In the rows, zero is written as 128.
Rotation paths and how fast each direction turns (degrees a step)
Each turn is a multiple of 5 degrees from 10 to 175, or 0.
Each row of a path follows its step; steps can be skipped.
Path 1:
step 0: [126 129 133 132 139 114 119 130 122 131 135 116 123 118 129 118 130 126
 131 130 130 127 131 120 127 134 122 129 119 137 125 120 131 121 127 127
 125 118 132 126 124 125 127 128 127 119 132 128 134 128 127 125 119 131
 123]
step 1: [125 128 136 128 134 125 128 127 132 129 115 124 131 138 136 116 124 123
 130 125 118 134 128 120 131 122 125 122 119 136 122 122 131 127 131 131
 119 122 130 128 126 126 138 123 125 127 123 128 132 122 127 116 128 136
 132]
step 2: [119 131 127 127 135 133 130 138 130 125 125 128 118 128 129 127 127 128
 125 117 114 129 124 127 122 133 123 115 124 132 124 124 128 136 127 131
 131 131 129 123 122 123 129 139 118 135 136 127 137 128 125 117 127 125
 127]
step 3: [127 125 126 132 138 124 128 132 126 122 129 122 135 126 121 124 125 125
 122 125 131 132 127 125 132 132 121 117 121 126 128 132 137 122 131 136
 133 134 127 121 139 136 130 142 122 128 129 121 127 118 118 122 130 128
 120]
step 4: [120 118 135 135 130 132 122 127 121 125 122 127 134 127 134 126 133 123
 122 140 125 119 135 124 122 133 122 114 128 118 129 117 132 121 128 130
 128 129 120 123 129 131 133 134 122 126 122 132 125 123 131 125 127 128
 128]
step 5: [129 123 132 120 132 132 128 139 126 126 126 122 122 118 134 130 129 128
 129 127 127 130 134 122 124 124 131 124 129 120 123 124 130 123 131 135
 125 134 121 111 126 127 130 117 118 137 124 138 125 131 118 127 122 135
 123]
step 6: [129 126 137 126 134 119 122 137 127 127 131 121 122 125 127 118 130 128
 130 129 125 129 139 131 133 130 125 120 119 122 123 137 126 122 128 130
 132 139 124 130 120 127 135 127 134 131 125 129 142 128 127 136 118 129
 120]
step 7: [125 132 135 133 134 131 114 138 122 132 128 120 133 132 134 127 122 128
 128 126 119 133 127 126 128 128 130 130 119 126 129 130 123 120 126 138
 127 127 125 133 126 139 126 121 125 123 125 131 133 115 133 119 114 125
 131]
step 8: [117 130 135 125 136 125 119 136 121 127 131 126 126 116 129 122 127 130
 127 125 121 134 133 126 123 141 130 130 129 135 123 120 128 132 125 127
 124 114 135 122 129 129 131 129 126 126 125 120 131 128 127 118 118 136
 126]
step 9: [129 123 136 131 130 124 131 127 136 118 120 115 129 134 135 123 119 124
 122 123 118 135 130 123 133 130 128 122 121 131 125 124 130 125 127 128
 125 130 136 124 128 128 132 130 125 125 133 119 132 129 123 122 130 145
 122]
[125 126 125 129 129 128 130 127 127 128 128 127 128 132 129 128 128 129
 128 127 130 130 127 128 129 129 127 126 127 129 130 126 127 129 127 127
 128 126 129 128 130 127 129 131 127 129 129 130 129 128 125 128 129 129
 130] -> 45
Path 2:
step 0: [121 124 121 136 123 128 128 133 130 117 128 125 126 129 122 119 124 125
 125 119 122 130 134 130 132 146 122 121 134 132 128 133 125 125 126 135
 124 125 128 126 122 123 118 135 126 126 118 128 136 126 134 126 118 128
 124]
step 1: [132 128 131 130 126 126 134 129 124 132 129 126 124 131 145 135 133 132
 134 126 121 125 124 133 132 134 126 117 128 125 129 138 130 122 130 121
 126 136 118 135 118 123 127 114 136 121 133 124 130 125 131 125 123 127
 119]
step 2: [127 137 128 128 124 138 134 121 139 124 129 119 127 131 130 133 119 131
 133 125 130 126 117 133 128 123 135 133 123 121 128 131 129 129 135 133
 127 119 121 132 118 128 117 134 129 130 118 131 127 122 140 129 128 136
 133]
step 3: [125 126 121 138 130 136 127 124 126 123 124 131 126 136 130 117 131 117
 123 135 126 131 120 124 123 131 129 130 126 133 127 134 133 119 126 120
 137 120 124 123 120 120 125 123 131 123 131 121 139 124 133 125 136 119
 135]
step 4: [128 125 129 141 125 132 130 137 134 123 139 124 127 128 125 137 122 124
 132 128 131 141 131 138 133 126 118 132 137 134 133 128 139 119 125 137
 123 133 123 126 121 125 127 126 127 124 132 120 130 123 132 127 125 133
 123]
step 5: [130 131 128 131 123 137 129 123 129 122 120 125 131 120 131 136 123 124
 130 119 127 125 129 118 126 134 126 122 130 123 121 129 129 121 128 118
 130 131 116 139 123 132 127 138 124 121 130 131 131 124 131 115 124 121
 118]
step 6: [121 132 132 130 121 129 134 127 132 123 120 127 119 135 131 123 120 132
 138 123 124 125 136 134 126 121 135 128 129 127 134 133 128 124 128 126
 141 130 124 124 119 121 126 131 141 128 127 116 115 120 130 129 132 126
 129]
step 7: [138 137 119 144 131 136 133 133 134 137 124 131 123 125 123 125 126 121
 126 128 126 129 125 134 127 130 126 131 134 117 125 135 129 121 133 131
 126 123 131 127 118 130 135 128 133 118 120 133 135 122 127 132 130 122
 132]
step 8: [121 122 133 137 122 132 120 124 131 128 128 118 131 124 130 123 128 130
 133 117 120 135 128 131 133 131 118 127 131 134 128 141 124 116 117 131
 127 122 135 137 126 118 120 130 126 123 132 126 129 128 131 127 123 125
 132]
step 9: [127 129 134 127 122 127 128 132 121 134 134 123 116 125 127 126 131 123
 135 125 131 127 123 124 128 136 133 119 132 118 129 125 134 114 130 126
 122 137 116 132 117 131 117 125 135 122 124 124 125 130 135 129 128 128
 122]
[125 126 128 129 127 126 129 125 126 130 129 129 125 129 129 126 127 129
 127 127 126 128 127 130 127 127 128 125 125 129 128 128 130 128 126 130
 130 129 127 128 127 129 129 127 127 128 129 126 128 129 125 126 129 128
 128] -> 140
Path 3:
step 0: [132 123 118 130 135 127 122 127 128 130 132 139 124 125 133 137 133 127
 133 121 126 132 124 122 141 127 124 121 123 135 124 125 137 121 121 134
 123 128 129 129 133 132 133 133 125 122 125 132 135 125 135 121 126 126
 139]
step 1: [131 132 118 130 129 129 119 126 133 127 124 122 137 125 126 131 123 137
 136 131 125 137 128 120 130 126 130 123 134 120 129 126 125 125 129 133
 128 126 121 117 129 117 110 129 127 126 123 127 127 122 133 121 129 129
 131]
step 2: [131 130 124 127 128 119 131 124 140 134 121 131 132 133 121 131 120 130
 124 133 132 126 119 127 128 124 124 123 124 141 126 137 126 117 129 123
 129 124 133 124 123 120 132 132 129 128 127 122 117 128 125 118 123 124
 128]
step 3: [127 122 128 125 129 131 126 124 139 131 125 137 134 128 125 136 137 124
 129 138 128 125 128 140 129 125 131 124 125 129 130 125 131 133 135 130
 128 131 137 115 122 122 125 120 122 127 128 119 134 136 133 135 136 128
 133]
step 4: [130 130 129 123 137 131 125 130 130 127 117 132 125 124 126 133 142 135
 127 137 122 131 131 123 137 127 134 135 130 129 126 134 146 122 128 126
 121 127 130 130 129 131 132 133 122 126 120 133 129 132 131 122 125 122
 123]
step 5: [128 135 120 130 131 128 125 116 122 131 127 130 127 131 124 122 127 134
 121 132 131 127 138 126 140 125 127 118 122 126 127 120 127 126 129 123
 130 133 130 123 130 125 119 121 132 127 117 139 128 123 140 123 131 123
 128]
step 6: [131 141 123 126 132 128 128 132 139 132 125 124 134 132 124 133 121 138
 126 127 125 127 118 125 134 130 122 123 126 130 139 124 136 122 125 121
 122 117 138 129 125 124 127 122 135 124 135 131 127 126 126 134 129 132
 129]
step 7: [124 124 126 133 117 129 135 122 142 123 132 128 125 125 126 136 125 125
 122 134 125 134 131 127 134 121 126 121 123 123 133 134 135 130 124 131
 133 127 139 119 129 122 132 127 118 129 128 126 138 123 121 124 131 125
 133]
step 8: [124 128 132 126 133 124 126 132 127 140 129 127 129 121 122 139 136 125
 129 133 121 129 132 128 127 129 130 130 126 121 127 130 130 113 123 130
 130 124 124 119 117 122 127 127 130 116 123 132 136 132 124 127 123 119
 123]
step 9: [134 138 128 120 136 129 122 125 116 128 117 136 132 126 124 131 122 121
 125 128 130 129 132 132 143 127 130 119 119 134 124 135 126 126 129 131
 131 126 125 123 133 121 128 127 122 133 125 136 133 124 122 128 132 129
 124]
[129 129 129 128 129 128 127 127 130 129 129 126 127 128 129 127 129 128
 129 128 131 124 129 131 128 129 129 128 126 128 128 129 126 126 124 126
 131 129 126 128 127 126 129 128 130 128 128 128 127 127 130 127 127 126
 126] -> 115
[128 129 128 127 127 125 125 128 126 129 127 127 125 131 126 128 125 130
 128 127 128 126 130 127 129 128 126 127 130 126 129 128 127 127 129 128
 126 126 128 127 131 127 128 129 129 131 129 127 126 127 129 129 130 127
 130] -> 85
Path 4:
step 0: [127 122 129 123 133 132 122 126 129 134 127 121 124 128 125 131 112 126
 133 128 128 123 127 126 136 122 129 129 121 133 132 121 141 129 125 117
 131 124 128 129 127 119 129 121 129 125 132 126 133 134 132 130 138 126
 122]
step 1: [127 128 123 126 133 129 125 128 138 127 135 119 125 131 122 135 123 126
 137 130 123 130 130 129 131 129 129 136 136 140 130 122 130 118 126 124
 129 129 129 123 126 123 132 119 126 123 135 135 132 137 133 126 133 122
 124]
step 2: [131 126 134 117 127 128 126 127 124 130 128 117 127 134 118 140 121 123
 123 128 125 125 130 131 135 125 121 137 124 136 127 122 131 121 123 122
 126 117 131 119 127 122 127 129 128 125 128 133 132 133 133 126 129 128
 131]
step 3: [132 126 124 121 131 137 121 119 133 131 131 123 119 128 122 132 119 114
 132 123 130 133 128 128 127 123 127 137 127 132 130 127 134 124 118 123
 134 127 130 121 124 124 135 128 127 119 136 124 129 129 134 125 124 129
 127]
step 4: [129 128 130 122 126 129 124 129 136 135 127 118 126 141 128 127 121 125
 125 128 128 125 126 131 122 125 132 134 132 137 129 119 127 123 119 126
 127 130 138 119 122 119 128 123 121 121 133 137 129 129 126 121 124 131
 131]
step 5: [131 119 131 120 127 122 123 123 132 144 120 127 124 131 130 133 121 119
 128 131 129 130 128 126 131 128 125 136 116 126 127 120 133 125 119 124
 128 127 132 127 122 117 130 123 124 124 131 130 130 137 129 131 128 124
 132]
step 6: [120 130 126 127 130 136 118 118 130 140 124 126 125 131 124 131 125 124
 131 131 125 134 126 131 123 128 134 135 133 135 130 122 133 123 126 127
 127 124 137 127 122 124 130 119 120 122 140 130 129 135 128 136 131 124
 126]
step 7: [125 131 133 117 131 129 123 129 131 140 127 121 132 134 129 136 128 128
 131 129 124 123 130 134 130 130 125 130 122 130 130 127 136 118 124 131
 125 124 136 121 128 121 125 123 125 123 131 137 138 136 130 132 125 134
 121]
step 8: [125 127 126 118 132 127 124 117 128 135 128 121 127 124 122 136 133 119
 129 126 127 135 123 131 130 135 122 136 126 126 133 120 134 114 128 126
 129 129 134 127 127 119 138 127 123 122 131 122 135 129 129 130 124 128
 126]
step 9: [122 133 131 125 130 135 118 124 127 133 132 123 136 129 124 126 127 125
 126 126 130 120 127 137 129 127 129 133 123 135 137 124 131 126 126 120
 123 125 140 123 121 119 136 123 120 119 134 127 129 125 126 125 124 133
 124]
[129 129 130 127 127 126 129 129 129 128 128 126 127 128 128 130 130 131
 129 130 127 130 127 128 129 126 125 128 127 128 127 127 125 127 127 129
 128 130 131 130 129 129 125 128 129 125 125 128 130 129 126 126 127 126
 128] -> 125
[127 131 127 128 126 129 126 130 125 128 127 129 128 128 129 129 130 130
 128 130 126 126 129 131 129 128 129 128 130 130 127 124 127 130 129 128
 128 128 128 125 126 129 129 127 128 129 127 130 127 128 127 126 127 129
 129] -> 145
